Here are some numbered points:
array([ 1.08,  1.36, -0.95,  0.49, -0.38, -0.28, -0.15, -0.15, -0.18,
       -0.30,  1.74, -0.98, -0.46,  0.88, -0.78,  0.19, -1.02]) 0
array([-0.15, -0.73, -2.42, -1.06,  0.15,  0.31, -0.24, -0.60, -0.68,
        2.55, -0.33,  0.44, -0.38,  1.13,  0.24, -0.74,  1.24]) 1
array([-0.96, -0.54, -1.81,  0.08,  0.68,  1.31, -0.76, -1.30,  0.09,
        2.60, -0.64,  2.99, -0.18, -0.48,  0.96, -0.49,  1.59]) 2
array([-1.28, -0.73,  3.12,  1.02,  0.17, -0.06, -0.26,  1.03,  1.07,
       -0.09,  0.71, -1.11,  0.60,  0.60,  0.09,  1.62,  0.28]) 3
array([ 0.90,  0.46,  3.64,  1.25, -0.04, -0.90,  0.14,  0.87,  0.08,
       -1.68, -1.14,  0.68, -0.05,  1.43, -0.02,  1.33,  0.85]) 4
array([ 1.06, -0.37,  2.28,  1.12, -0.29, -0.52, -0.74, -0.05, -0.50,
       -0.94, -0.73,  0.14, -0.31,  1.56,  0.27,  0.77,  0.91]) 5
array([-3.11,  0.30,  1.52,  1.49, -0.63, -1.41, -1.73,  0.25, -0.95,
        0.19,  1.97,  0.11,  1.11,  0.53,  0.25,  0.95, -0.66]) 6
array([-1.85, -0.46, -1.09, -0.37,  0.78,  0.00, -0.29, -0.91, -0.73,
        1.96,  0.91,  0.21,  0.65, -0.41,  0.35,  0.53,  1.07]) 7
array([ 0.43,  0.67, -0.18, -0.85, -0.30,  0.20,  1.13, -0.39,  0.28,
       -0.17,  1.03, -0.66, -1.07,  1.32, -1.27, -0.14,  0.03]) 8
array([ 0.15,  0.23,  0.67, -1.45, -0.15,  0.59,  2.23, -0.09, -0.51,
        0.46, -0.06, -2.00, -1.18, -1.60, -0.28, -0.49, -0.51]) 9
array([ 0.55,  1.63, -0.66, -0.38,  0.27, -0.89,  2.02,  1.65,  1.22,
       -3.89, -0.87, -0.96, -0.43, -1.02, -0.63,  0.54, -0.36]) 10
array([-0.55, -0.39,  2.91,  0.62,  0.27, -0.35,  0.23,  1.32,  0.88,
       -1.53, -0.11, -0.87,  0.66, -0.45, -0.33,  1.63, -0.50]) 11
array([ 0.00,  2.42, -2.38, -0.59,  0.27, -0.50,  0.75,  0.80,  1.20,
       -0.85,  0.59,  0.24,  0.82, -2.38, -0.12, -0.95, -0.23]) 12
array([ 0.74,  0.24, -0.01, -0.46, -1.14, -0.89,  0.71,  0.09, -0.35,
       -2.52,  2.68, -4.38, -1.17,  2.52, -2.10,  0.54, -0.30]) 13
array([-0.06,  0.96, -0.45, -1.24, -0.01,  0.10, -0.04,  0.81,  0.91,
       -2.43,  0.33,  0.02,  2.33, -1.44, -0.88, -1.40, -1.63]) 14
array([-1.18,  0.54, -1.62,  0.92,  0.45, -0.56, -0.97, -0.67, -0.27,
        1.12,  0.58,  3.89,  0.99, -0.69, -0.20, -0.53, -1.50]) 15
array([ 0.30,  0.43,  2.91,  0.36, -0.02, -0.53, -0.62, -0.17, -0.32,
       -0.49, -0.54, -0.96, -1.19,  0.83,  0.34, -0.23,  2.33]) 16
array([-2.93,  0.82, -1.22,  1.74, -0.04, -0.72, -0.52, -0.65, -1.07,
        1.01,  1.63, -2.11,  0.68,  0.84, -0.09,  0.28, -2.85]) 17
array([ 0.37,  0.42, -2.60,  0.04, -0.20,  0.54,  0.14, -0.70, -0.59,
        1.21,  0.49,  0.96, -0.21, -0.31, -0.29, -0.63,  0.31]) 18
array([ 0.30,  0.92, -1.05, -0.87,  0.40, -0.71,  0.40,  0.12,  0.67,
       -0.50, -0.86,  0.90, -0.24, -1.28, -0.38,  0.70, -0.04]) 19
array([-1.22,  0.00, -1.03, -0.11,  0.65,  0.43,  0.83, -0.96,  0.40,
        2.94, -0.93,  2.50,  0.21, -0.72, -0.16,  0.13,  0.58]) 20
array([-0.03,  0.54,  0.43, -0.19,  0.03,  0.28, -0.24,  1.54,  1.10,
       -1.86,  0.42, -0.64,  1.36, -0.56, -0.42, -0.51, -0.72]) 21
array([-0.12, -0.09, -2.21,  0.31, -1.39, -0.42,  0.20, -0.58, -0.39,
        1.14,  1.63,  0.63, -0.34,  1.29,  0.71,  0.12, -2.25]) 22
array([-1.49, -0.30,  0.12, -0.48,  0.73, -0.12,  0.57, -0.42,  0.03,
        0.26,  0.26,  0.08,  0.37, -0.27,  0.01,  0.77,  0.57]) 23
array([-1.01,  0.08,  2.85,  0.68,  0.52, -0.61, -2.07,  1.55,  0.83,
       -1.38,  0.87, -1.21,  1.18,  0.42,  0.01,  0.66, -0.68]) 24
array([ 0.51, -0.88, -0.83, -1.85, -0.18,  1.00, -0.62, -0.23, -0.80,
        1.58, -0.60, -2.19, -1.71,  0.73,  0.71, -0.21, -0.34]) 25
array([ 0.62, -0.27,  3.39,  1.03,  0.05, -0.16,  0.05,  1.22,  0.30,
       -0.57, -0.60, -0.06,  0.04,  0.75, -0.09,  1.00,  0.27]) 26
array([-0.85,  0.24, -0.81, -0.57,  0.42, -0.61,  1.18, -0.12,  0.09,
       -1.80, -0.06, -0.14, -0.01, -0.42, -0.23,  0.35,  0.58]) 27
array([-0.54, -0.78,  2.91,  0.80,  0.61, -0.20, -1.78,  1.81,  1.16,
       -0.69,  1.03, -1.15,  1.18,  0.83,  0.05,  0.48, -0.40]) 28
array([ 0.16,  2.03, -1.77, -0.02,  0.18, -0.63, -0.70,  0.55,  0.87,
       -0.43,  1.37,  3.08,  1.95, -0.93, -0.25, -1.30,  0.32]) 29
array([-3.69, -0.53, -1.92,  0.27, -0.12, -0.04, -0.90, -1.20, -0.61,
        1.60,  0.38,  1.76,  0.58, -0.65,  0.57, -0.46, -0.93]) 30
array([-0.57, -0.03, -1.77, -0.57,  0.64,  0.93, -0.20, -1.05,  0.05,
        2.22,  0.51,  3.11,  0.66, -1.62,  0.23, -1.39,  0.91]) 31
array([ 0.62,  1.41, -1.54, -0.77,  0.05,  0.47,  0.10,  0.03,  0.67,
       -1.01,  0.65,  0.06,  0.97, -1.12,  0.01, -1.00,  0.10]) 32
array([-0.64, -0.84,  2.12,  0.40,  0.17, -0.19, -0.21,  1.20,  0.22,
        0.05, -0.42, -0.56, -0.53,  0.90,  0.44,  0.64, -0.01]) 33
array([-0.87, -0.29, -1.85,  0.38,  0.57,  1.75, -0.74, -0.96,  0.03,
        2.18, -0.61,  3.93,  0.30, -1.33,  0.40, -1.30,  1.50]) 34
array([ 0.04, -0.52, -0.78, -0.95, -0.41,  1.27, -1.88, -0.30, -0.33,
        0.94,  0.31, -0.65, -0.02, -0.15,  0.82, -0.36, -0.11]) 35
array([ 0.61,  1.21, -1.97, -0.42,  0.26,  0.17, -0.21, -0.08,  0.35,
        0.45,  0.54,  0.25,  0.93, -1.59,  0.09, -1.17,  0.65]) 36
array([ 0.39, -0.30, -1.80, -0.71, -0.44,  0.81,  0.27, -0.34, -0.40,
        1.54,  0.93, -1.36, -0.57, -0.36,  0.99, -0.63,  0.14]) 37
array([ 0.36, -0.78, -0.59, -1.08, -0.05,  0.74, -0.28, -0.40, -0.41,
        1.73, -0.95, -1.65, -2.52, -0.62,  0.41, -0.18, -0.32]) 38
array([ 0.07, -1.34, -1.09, -1.13, -0.08,  1.27, -1.23, -0.04, -0.70,
        0.11, -0.46, -2.35, -2.37, -1.00,  0.80,  0.23, -0.98]) 39
array([ 0.13, -0.87, -0.55,  1.17, -0.01, -0.25, -0.04, -0.27, -0.29,
        1.04, -1.20,  1.50, -0.03,  0.80, -0.37,  0.15,  0.88]) 40
array([-0.68, -0.45,  2.53,  1.43,  0.70, -0.40,  1.05,  1.38,  0.72,
       -2.04, -1.32, -0.70,  0.35,  0.08, -0.12,  1.61, -0.96]) 41
array([ 0.33, -0.98, -0.80, -1.48, -0.57,  0.60,  0.30, -0.11, -0.55,
       -0.20,  0.18, -2.56, -1.87, -0.14,  0.14,  0.04, -0.54]) 42
array([ 0.12, -0.26,  2.07, -1.24,  1.02, -0.46,  0.89,  0.21,  1.35,
        2.20, -1.52,  2.56,  0.08,  0.34, -0.22,  1.48, -0.78]) 43
array([ 1.71, -0.47,  0.25, -0.24,  0.25,  0.09, -0.43, -0.78, -0.51,
        3.49, -0.46,  0.88, -0.43,  1.16,  0.08, -0.44,  0.85]) 44
array([ 0.47,  2.09, -1.62, -1.49,  0.28, -0.95,  0.49,  0.64,  1.23,
       -2.54, -0.26, -0.37, -0.30, -2.59, -0.29,  0.24, -0.28]) 45
array([ 0.01,  0.67,  1.94,  2.56,  0.00, -0.47,  0.09, -0.75, -1.24,
        1.71, -1.20,  3.81, -0.44,  0.96,  0.05,  0.37, -0.54]) 46
array([-0.68, -0.71, -1.50, -0.55,  0.39,  1.50, -0.09, -0.81,  0.25,
        1.83, -0.25,  1.55, -0.16, -1.02,  0.45, -0.50,  0.27]) 47
array([ 0.48,  1.67, -0.28, -1.26,  0.17,  0.20, -0.07,  0.91,  1.35,
       -2.15,  0.25,  0.19,  2.02, -1.62, -0.60, -1.14, -0.17]) 48
array([-0.06,  1.18, -0.65, -1.32,  0.49, -0.51,  2.44,  1.44,  1.42,
       -3.68, -1.20, -1.02,  0.33, -0.40, -0.62,  1.04,  0.23]) 49
array([-0.85,  0.36, -0.50, -1.10,  0.54, -1.22,  2.02,  0.28,  0.30,
       -3.90, -0.53,  0.35,  0.27, -0.71, -0.45,  0.86, -0.25]) 50
array([-0.27, -0.46,  1.23,  1.14,  0.29,  0.24,  0.56,  0.79, -0.03,
        0.06, -1.33,  0.34,  0.11,  0.75, -0.13,  1.35,  0.02]) 51
array([ 0.47, -0.97,  0.18, -1.07,  0.15,  0.40, -0.47,  0.77, -0.25,
       -1.24, -1.22, -2.10, -1.43,  0.06,  0.67,  0.56, -1.26]) 52
array([ 0.34,  0.65,  4.48,  0.57, -0.64, -1.60, -1.27,  0.84,  0.04,
       -0.51,  0.40, -0.65,  0.64,  1.47,  0.52,  0.14,  3.03]) 53
array([-0.16,  1.26,  0.77, -0.18,  0.42, -0.36,  0.73,  1.12,  1.28,
       -2.59, -0.38, -0.58,  0.37, -0.64, -0.17,  1.01, -0.57]) 54
array([ 0.12, -0.03, -1.32,  0.54,  0.92,  0.97, -0.59, -1.02,  0.21,
        2.67, -0.17,  2.14,  0.24, -0.45,  0.96, -0.67,  1.94]) 55
array([ 0.58,  0.59, -0.84, -1.38,  0.17,  0.22, -0.34,  0.14,  0.68,
       -2.16,  0.60,  0.80,  2.15, -1.46, -0.78, -1.48, -1.39]) 56
array([ 0.42,  0.44,  2.02,  0.85, -0.09, -0.71, -0.73, -0.20, -0.58,
       -0.92, -0.21, -0.45, -0.23,  1.32,  0.42, -0.10,  2.60]) 57
array([ 0.87,  0.41, -2.46,  0.18, -0.47,  0.12,  0.42, -0.45, -0.74,
        0.84,  1.08, -0.37, -0.19, -0.15, -0.78, -0.35, -0.07]) 58
array([ 0.71, -0.31, -0.45,  0.81,  0.27,  0.64, -0.75, -0.98, -0.38,
        1.61, -0.02,  1.04, -0.04,  0.38,  0.52, -0.59,  1.60]) 59
array([ 0.39, -1.62,  1.14,  2.70,  0.18, -0.68, -0.01, -0.77, -0.05,
        1.93, -1.20,  2.42, -0.04,  1.08, -0.46,  0.80,  1.28]) 60
array([ 0.39, -0.46, -2.01, -0.47,  0.62,  1.06, -0.62, -1.17, -0.16,
        2.32,  0.05,  2.20,  0.10, -0.31,  0.73, -0.67,  1.53]) 61
array([ 0.12, -0.38,  0.07,  0.29,  0.38,  0.23,  0.49,  0.42,  0.75,
       -2.28, -0.39, -0.84, -0.36, -0.39,  0.42,  0.65, -0.93]) 62
array([-0.22, -0.12, -1.15, -1.03, -0.23,  0.39,  0.15,  1.11,  1.41,
       -2.87,  0.47, -0.32,  1.48, -1.59, -0.80, -1.22,  0.02]) 63
array([-0.11, -1.58, -0.79, -1.28,  0.11,  1.12, -0.96, -0.19, -0.60,
        0.47, -0.33, -2.48, -2.38, -0.86,  0.83,  0.06, -0.65]) 64
array([ 0.24, -1.67, -0.58, -1.52,  0.17,  1.04, -0.75, -0.26, -0.71,
        1.19, -0.80, -2.64, -1.46,  0.48,  0.42, -0.03, -0.29]) 65
array([-0.17, -0.13,  0.34, -0.83, -0.05,  0.19,  0.75,  0.47,  0.34,
        0.61,  0.18, -1.38, -0.83, -0.07,  0.36,  0.13, -0.14]) 66
array([ 0.75,  0.13, -0.44, -0.61, -1.26, -0.12,  0.79,  0.04, -0.55,
       -1.03,  1.47, -2.19,  0.02,  1.86, -0.92,  0.36, -0.62]) 67
array([-1.58, -0.44, -0.94, -0.06,  0.69, -0.39,  0.93, -1.05,  0.29,
        3.02, -0.91,  2.23,  0.07, -0.50, -0.15,  0.78,  0.47]) 68
array([-0.47,  0.20,  1.97,  1.09,  0.29, -0.69,  1.71,  1.43,  0.65,
       -3.24, -2.06, -0.41, -0.39,  1.21, -0.36,  1.55, -0.60]) 69
array([-2.40,  0.67, -1.30,  1.28,  0.24,  0.00, -0.55, -0.86, -0.89,
        1.59,  0.97, -0.27,  0.51,  0.32,  0.24, -0.01, -1.47]) 70
array([ 0.41, -0.54, -1.65,  0.23, -0.22,  0.82,  0.31, -0.43, -0.47,
        2.36, -0.60, -1.39, -0.33,  0.36,  0.74, -0.47,  0.32]) 71
array([ 0.84, -0.38,  1.07,  0.86, -0.39,  0.59, -0.75, -0.71, -0.63,
        2.28, -0.87, -1.90, -0.78,  0.01,  0.98, -0.28,  0.82]) 72
array([ 0.10,  0.30, -0.27,  0.88,  0.01, -0.25, -0.68, -0.15,  0.29,
        0.54,  0.68,  2.32,  0.86, -0.39,  0.20, -1.06,  1.08]) 73
array([ 0.32, -0.80, -0.13, -1.34, -0.98,  0.74, -1.27, -0.09, -0.70,
       -0.41,  0.80, -2.16, -0.49,  0.51,  0.54,  0.15, -0.37]) 74
array([ 1.99, -0.39,  4.16,  1.73, -0.36, -1.46, -0.57, -0.03, -0.62,
       -0.02, -0.52,  1.50, -0.23,  1.42, -0.02,  0.26,  2.15]) 75
array([-0.40,  0.37, -2.53,  0.19,  0.60,  0.69, -1.19, -0.84,  1.32,
        0.82,  0.77,  3.98,  1.21, -1.17, -0.30, -1.05, -0.60]) 76
array([ 0.07,  2.22, -1.39, -0.94,  0.42, -0.74,  1.93,  0.78,  1.47,
       -3.01, -0.68, -0.10, -0.20, -1.54, -0.47,  0.16, -0.28]) 77
array([-0.43, -0.79, -2.48,  0.53,  0.14, -0.56,  0.34, -0.91, -0.71,
        0.36,  0.95,  1.47,  0.19,  0.64,  0.45,  0.29, -2.52]) 78
array([ 0.26,  0.95, -1.01, -0.87, -0.16,  0.34,  0.48,  1.30,  1.01,
       -2.48,  0.04, -0.57,  1.83, -1.31, -0.75, -1.41, -0.79]) 79
array([-1.31, -0.18,  2.85,  1.93,  0.33,  0.09,  1.06,  1.77,  0.08,
       -1.29, -1.87, -0.49,  0.29,  1.16, -0.31,  2.28, -0.23]) 80
array([ 0.62,  0.92, -0.28,  0.41, -0.19,  0.16,  0.80, -0.21,  0.63,
       -1.30, -0.32, -0.79,  0.04, -0.48,  0.12, -0.30, -0.43]) 81
array([ 1.67,  0.73,  3.71,  1.36, -0.33, -1.29, -0.01,  0.09, -0.19,
       -2.05, -1.00,  1.45, -0.01,  1.78,  0.00,  1.18,  1.15]) 82
array([ 0.27,  0.63, -0.04, -1.04, -0.05,  0.59,  0.13,  0.58,  0.71,
       -0.81,  0.01, -0.75,  1.27, -1.58, -0.09, -0.97, -0.33]) 83
array([ 0.95, -0.76, -2.64,  1.02,  0.06,  0.20, -0.20, -0.86, -0.58,
        2.41, -1.29,  1.68, -0.20,  0.72, -0.48, -0.53,  1.52]) 84
array([-0.24, -0.74, -0.89, -1.14, -0.63,  0.84, -1.61, -0.08, -0.27,
        0.34,  0.40, -0.50,  0.46,  0.11,  0.67, -0.36, -0.66]) 85
Which three points above are nearest to each new point by angle? Their numbers follow each, nearest first.
array([ 0.55, -0.79, -1.84, -0.94,  0.37,  0.46, -0.18, -0.82, -0.43,
        2.76, -0.51,  0.87, -0.28,  0.84,  0.31, -0.70,  1.28]) : 1 61 84
array([-1.45, -0.50, -0.99,  0.29,  0.06, -0.53,  0.70, -0.83, -0.05,
        2.52, -0.08,  1.75,  0.30, -0.06,  0.03,  0.61, -0.64]) : 68 20 30
array([-0.30, -1.08, -0.91, -0.01,  0.10,  0.16,  0.13, -0.02,  0.01,
        0.11, -0.73, -2.20, -0.41,  0.71,  0.16,  0.45,  0.48]) : 65 42 25
array([ 0.27,  0.43,  0.36, -0.56,  0.44, -0.48,  0.23,  0.64,  0.67,
       -0.93,  0.11,  0.98,  0.95, -0.69, -0.31, -0.05,  0.43]) : 48 56 14
array([ 0.23,  0.18,  0.26,  0.34, -0.10,  0.93,  1.72, -0.16, -0.54,
        1.68,  0.62, -2.08, -1.70, -1.35,  0.24, -0.50, -0.65]) : 9 66 38
array([ 0.37, -0.75, -0.85, -1.55, -0.13,  0.95, -0.22, -0.19, -0.64,
        1.60, -0.12, -2.16, -1.39,  0.07,  0.66, -0.30, -0.30]) : 25 65 38
array([-3.28,  0.11, -1.96,  0.00,  0.37,  0.90, -0.68, -1.38, -0.43,
        1.71,  0.44,  3.33,  0.65, -1.10,  0.09, -0.89,  0.09]) : 30 31 34
array([-1.71, -0.62,  0.88,  0.33,  0.60, -0.10,  0.70,  0.21,  0.96,
        0.01, -0.89,  1.81,  0.65, -0.01, -0.42,  0.66, -0.69]) : 43 51 68
array([ 0.48, -0.21, -2.05, -0.42, -0.51,  0.45,  0.13, -0.29, -0.44,
        0.63,  1.50, -1.39, -0.58,  0.05,  0.33, -0.52,  0.19]) : 37 58 71
array([ 0.15, -0.34, -1.91, -0.11,  0.30,  0.93, -0.78, -1.20, -0.42,
        2.20,  0.21,  2.35,  0.21, -0.41,  0.65, -0.53,  0.76]) : 61 2 55
array([ 1.28,  0.00,  1.72,  1.71, -0.74,  0.26, -1.61, -1.00, -0.67,
        2.84, -0.07, -1.79, -0.21,  1.44,  1.13, -0.28,  1.79]) : 72 44 59
array([ 1.34, -1.21,  0.26, -2.03,  0.06, -0.03, -0.92, -0.66, -0.56,
        1.54, -0.66, -0.15, -0.38,  1.40,  0.74, -0.03,  1.44]) : 44 25 1
array([ 0.69, -0.40, -0.05,  2.26, -0.54, -0.52,  0.56, -0.23, -0.73,
       -0.86,  1.34, -1.50, -0.99,  0.18, -0.97,  0.31,  0.74]) : 13 0 67
array([ 0.09,  0.38, -1.13, -0.71,  0.05,  0.22, -0.24,  0.25,  0.75,
       -1.19,  0.52,  1.17,  1.85, -1.46, -0.52, -1.42, -0.92]) : 56 14 48
array([ 0.03, -0.28,  1.20, -1.36, -0.19,  0.15,  2.49, -0.21, -0.58,
       -0.76, -0.24, -2.05, -0.25, -2.53, -0.01, -0.23, -0.69]) : 9 66 83
array([ 0.27, -0.42, -0.69,  0.04,  0.54,  0.85, -0.05,  0.07,  0.93,
       -0.88,  0.05,  1.40,  1.57, -1.12, -0.46, -1.08, -0.80]) : 56 14 76
array([-1.91,  0.65,  0.49,  2.28, -0.71, -1.40, -0.20,  0.29, -0.72,
       -0.78,  1.83,  0.72,  0.37,  0.46, -0.83,  1.17, -1.14]) : 6 17 70
array([-0.27,  0.61,  0.91,  0.12,  0.62, -0.39,  1.87,  0.87,  1.65,
       -3.91, -0.50,  0.20, -0.15, -0.97, -0.31,  0.88, -1.06]) : 54 10 50
array([-0.55,  1.04, -2.42, -0.31,  0.33,  0.37, -0.74, -0.62,  0.49,
        0.55,  1.52,  3.28,  1.44, -1.23, -0.30, -1.53, -0.56]) : 76 29 15
array([ 0.49, -1.07, -1.48,  0.44, -0.90,  0.04,  0.38, -0.64, -0.25,
       -0.63,  1.27, -0.45, -0.47,  0.31, -0.44, -0.22, -0.23]) : 58 67 22
array([-0.25, -0.07, -1.93, -0.12,  0.19,  0.83, -0.89, -0.39, -0.10,
        1.95,  0.44, -0.28, -0.24, -0.56,  1.31, -0.65,  0.49]) : 37 71 61
array([-0.33, -0.86,  0.88,  1.22, -0.03, -0.07, -0.32,  0.40,  0.52,
        0.43,  0.22, -0.53,  0.25,  0.82,  0.15,  0.96,  0.68]) : 3 33 28
array([ 0.22,  0.06,  0.55, -0.30, -0.18,  0.82,  1.93, -0.14, -0.53,
        1.12,  0.48, -2.08, -1.50, -1.53,  0.07, -0.51, -0.61]) : 9 66 42
array([ 0.14, -0.45,  1.34, -0.41,  0.04,  0.94,  1.38, -0.24, -0.63,
        0.77, -1.43, -2.13, -2.54, -2.56,  0.49, -0.16, -0.75]) : 9 38 64
array([ 0.45, -1.73, -0.36, -1.63, -1.17,  1.08, -2.30, -0.22, -0.75,
        0.46, -0.15, -3.27, -1.09,  0.90,  1.22,  0.31, -0.74]) : 74 65 25
array([-0.76, -0.88, -0.46,  0.34, -0.74, -0.15,  0.90, -0.35, -0.58,
        1.17,  0.92, -0.26, -0.35, -0.01,  0.43,  0.12, -1.96]) : 22 78 17
array([ 0.74,  0.10,  1.08,  0.01, -0.03,  0.42, -0.50,  0.33,  0.27,
       -2.82,  0.21, -0.68,  1.47, -0.15, -0.55, -1.03,  0.57]) : 21 63 48
array([-2.82, -0.70, -1.18,  0.73, -0.77,  0.13, -1.42, -1.26, -0.84,
        1.77,  0.93,  1.70, -0.49, -0.05,  0.56,  0.07, -1.21]) : 30 70 15
array([ 1.00, -1.38, -2.70,  0.67, -0.24,  0.73, -0.59, -0.86, -0.24,
        2.05, -0.35,  1.12, -0.47,  0.65,  0.36, -0.56,  1.31]) : 84 61 1
array([-0.25, -0.09,  1.65,  0.48,  0.63,  0.05, -1.22,  0.75,  0.87,
        0.32,  0.38,  0.81,  0.87,  0.64,  0.17,  0.68, -0.08]) : 28 24 3
array([ 0.16, -0.72,  0.86, -1.03,  0.75,  0.07,  0.81,  0.07,  0.69,
        1.77, -1.37,  0.95, -0.47,  0.11,  0.18,  0.87, -0.72]) : 43 68 20
array([ 0.61, -0.82, -1.36, -0.49,  0.00,  0.68,  0.25, -0.18, -0.25,
        1.70,  0.73, -1.60, -0.38, -0.63,  1.34, -0.44, -0.27]) : 37 71 25
array([ 0.11, -0.69, -1.66, -0.73, -0.10,  0.84, -0.12, -0.20, -0.62,
        1.63, -0.18, -1.61, -0.49, -1.10,  0.64, -0.42,  0.12]) : 37 71 38
array([-1.01, -0.57,  2.68,  0.95,  0.40, -0.43, -0.19,  1.70,  0.90,
       -1.92, -0.11, -1.34,  1.65, -0.34,  0.05,  1.01, -0.04]) : 11 24 41
array([-0.55,  0.03,  0.40, -0.33,  0.15, -0.17,  0.12,  0.65,  0.11,
       -2.64, -1.48, -1.24, -0.23,  0.06,  0.21,  1.07, -1.14]) : 62 69 54
array([-1.88, -1.87,  2.89,  0.62,  0.75, -0.25,  0.79,  0.17,  0.93,
        0.41, -1.84,  1.93,  0.40,  1.08, -0.51,  1.87, -0.91]) : 51 43 80
array([ 0.07, -0.78,  0.96, -0.58, -0.07,  0.24, -1.17,  0.51, -0.24,
       -0.37, -0.78, -1.20, -1.49,  0.24,  0.94,  0.40, -1.05]) : 52 39 64
array([-0.40,  1.50, -2.79, -0.89,  0.20, -0.45,  1.23, -0.16,  0.71,
       -1.86, -0.05,  0.82,  0.75, -2.22, -0.32, -0.99, -0.63]) : 12 32 45
array([-3.95, -0.06, -1.71,  1.22, -0.59, -1.33, -1.08,  0.07, -0.65,
        1.31,  1.49, -1.60,  1.47,  0.38, -0.52,  1.07, -3.79]) : 17 70 6
array([ 0.46, -0.06, -2.20,  0.02, -0.27,  0.00, -0.35, -0.58, -0.32,
        0.08,  1.80,  0.11, -0.30,  0.33, -0.32, -0.47,  0.83]) : 58 18 37
array([ 0.85, -0.37, -0.72, -1.77, -1.24,  0.09,  1.11,  0.05, -0.58,
       -0.94,  0.52, -2.65, -1.37,  0.67, -0.27,  0.07, -0.69]) : 42 67 13
array([ 0.54,  2.06, -2.35, -0.75,  0.43,  0.30,  0.16, -0.45,  0.56,
       -1.62,  0.80,  1.29,  1.29, -2.32, -0.29, -1.37,  0.68]) : 32 12 36
array([ 1.55, -1.25,  0.52, -0.26,  0.03, -0.37, -0.52, -0.35,  0.02,
        0.72,  0.15,  0.87,  0.11, -0.02, -0.02, -0.68,  0.69]) : 44 59 75
array([-0.05,  0.50,  0.78,  0.37,  0.44, -0.73,  1.57,  0.79,  0.86,
       -2.15, -1.29, -0.15, -0.07,  0.40, -0.57,  1.31, -0.14]) : 69 54 49
array([ 0.17,  0.70,  0.42, -0.38,  0.04,  0.43,  1.21,  0.13,  0.09,
       -0.34, -0.86, -1.64, -1.83, -2.40,  0.10, -0.30, -0.52]) : 9 66 38
array([ 0.50,  1.48, -0.64,  1.45,  0.45, -0.77,  0.09,  0.06,  0.56,
       -1.27,  0.37,  2.35,  2.41, -0.03, -0.68, -1.42, -1.30]) : 29 56 15
array([ 1.63, -0.87,  2.64, -0.63,  0.11, -1.08, -0.18, -0.47, -0.49,
        2.75, -0.57,  3.11,  0.08,  1.18,  0.12,  0.48, -0.29]) : 43 44 46
array([ 2.04, -1.20,  0.77, -3.65,  0.13, -0.56, -0.35, -0.66, -0.26,
        1.00, -0.79,  0.80, -0.28,  1.34,  0.05, -0.06,  1.60]) : 44 1 25
array([ 1.05,  1.37,  0.11, -0.91, -1.77, -0.80,  2.42,  0.21, -0.39,
       -1.86,  2.23, -2.67,  0.49,  2.21, -1.86,  0.38, -0.33]) : 67 13 8
array([ 0.23, -0.45, -0.69, -1.02, -0.11,  1.00, -1.38,  0.39, -0.06,
       -0.85, -0.36, -1.55, -0.57, -0.86,  0.23, -0.21, -0.81]) : 39 64 52
array([-1.61,  1.15,  0.96,  1.38,  0.52, -0.74,  1.31,  1.48,  0.88,
       -2.67, -0.90, -0.37, -0.02,  0.62, -0.28,  1.33, -0.78]) : 69 41 54
array([ 0.38,  0.08, -1.76, -0.58,  0.08,  1.03,  0.15, -0.20, -0.32,
        1.14,  0.01, -1.97, -1.35, -0.40,  0.65, -0.40, -0.35]) : 37 38 25
array([ 2.52, -2.53,  2.07,  0.33, -0.11, -0.55, -0.76, -0.73, -0.37,
        2.14, -0.51,  0.82, -0.50,  1.21,  0.13, -0.25,  1.28]) : 44 75 60
array([ 0.16,  0.30, -1.31, -1.45, -0.19,  0.55,  0.82, -0.07,  0.00,
        1.22,  0.70, -1.92, -1.38, -0.64,  0.51, -0.53, -0.08]) : 37 42 66
array([-0.24, -0.31,  1.28,  0.86,  0.14, -0.34, -0.19,  1.07,  0.25,
        0.41, -0.48, -0.15, -0.47,  1.20,  0.46,  0.73,  0.09]) : 33 51 26
array([ 2.17, -0.89,  3.80,  1.48,  0.04, -0.80, -0.17, -0.64, -0.52,
        0.59, -0.79,  0.64, -0.20,  1.79, -0.08,  0.91,  2.66]) : 75 5 82
array([ 1.14, -0.38,  2.05,  1.27, -0.12, -0.46, -0.64, -0.47, -0.39,
        0.73, -0.35,  2.32, -0.01,  0.43,  0.25, -0.20,  1.33]) : 75 60 46
array([ 1.23,  0.29,  2.84,  1.76, -0.99,  0.30, -1.70, -0.83, -1.03,
        1.77,  0.05, -2.34, -0.04,  1.49,  1.43, -0.49,  1.19]) : 72 16 53
array([ 0.17, -1.40, -0.10, -1.24, -0.99,  1.27, -2.58,  0.03, -0.88,
        0.54,  0.31, -2.50, -0.57,  0.67,  1.28,  0.19, -0.64]) : 74 35 85
array([ 0.45,  0.43,  4.03,  1.06, -0.14, -1.43, -0.77, -0.16, -0.77,
       -2.65, -0.36, -0.13,  0.05,  2.07,  0.75,  0.18,  3.83]) : 57 53 16
array([ 0.36,  0.22, -1.76,  1.76, -0.52, -1.71, -0.41, -0.06, -0.36,
       -0.09,  0.22,  3.48,  1.99, -0.04, -0.20,  0.04, -2.00]) : 15 78 76
array([-0.12, -0.23, -1.13, -1.27, -0.15,  0.61,  0.04, -0.08, -0.35,
        1.37,  1.23, -1.90, -0.69, -1.40,  0.47, -0.53, -0.05]) : 37 64 42
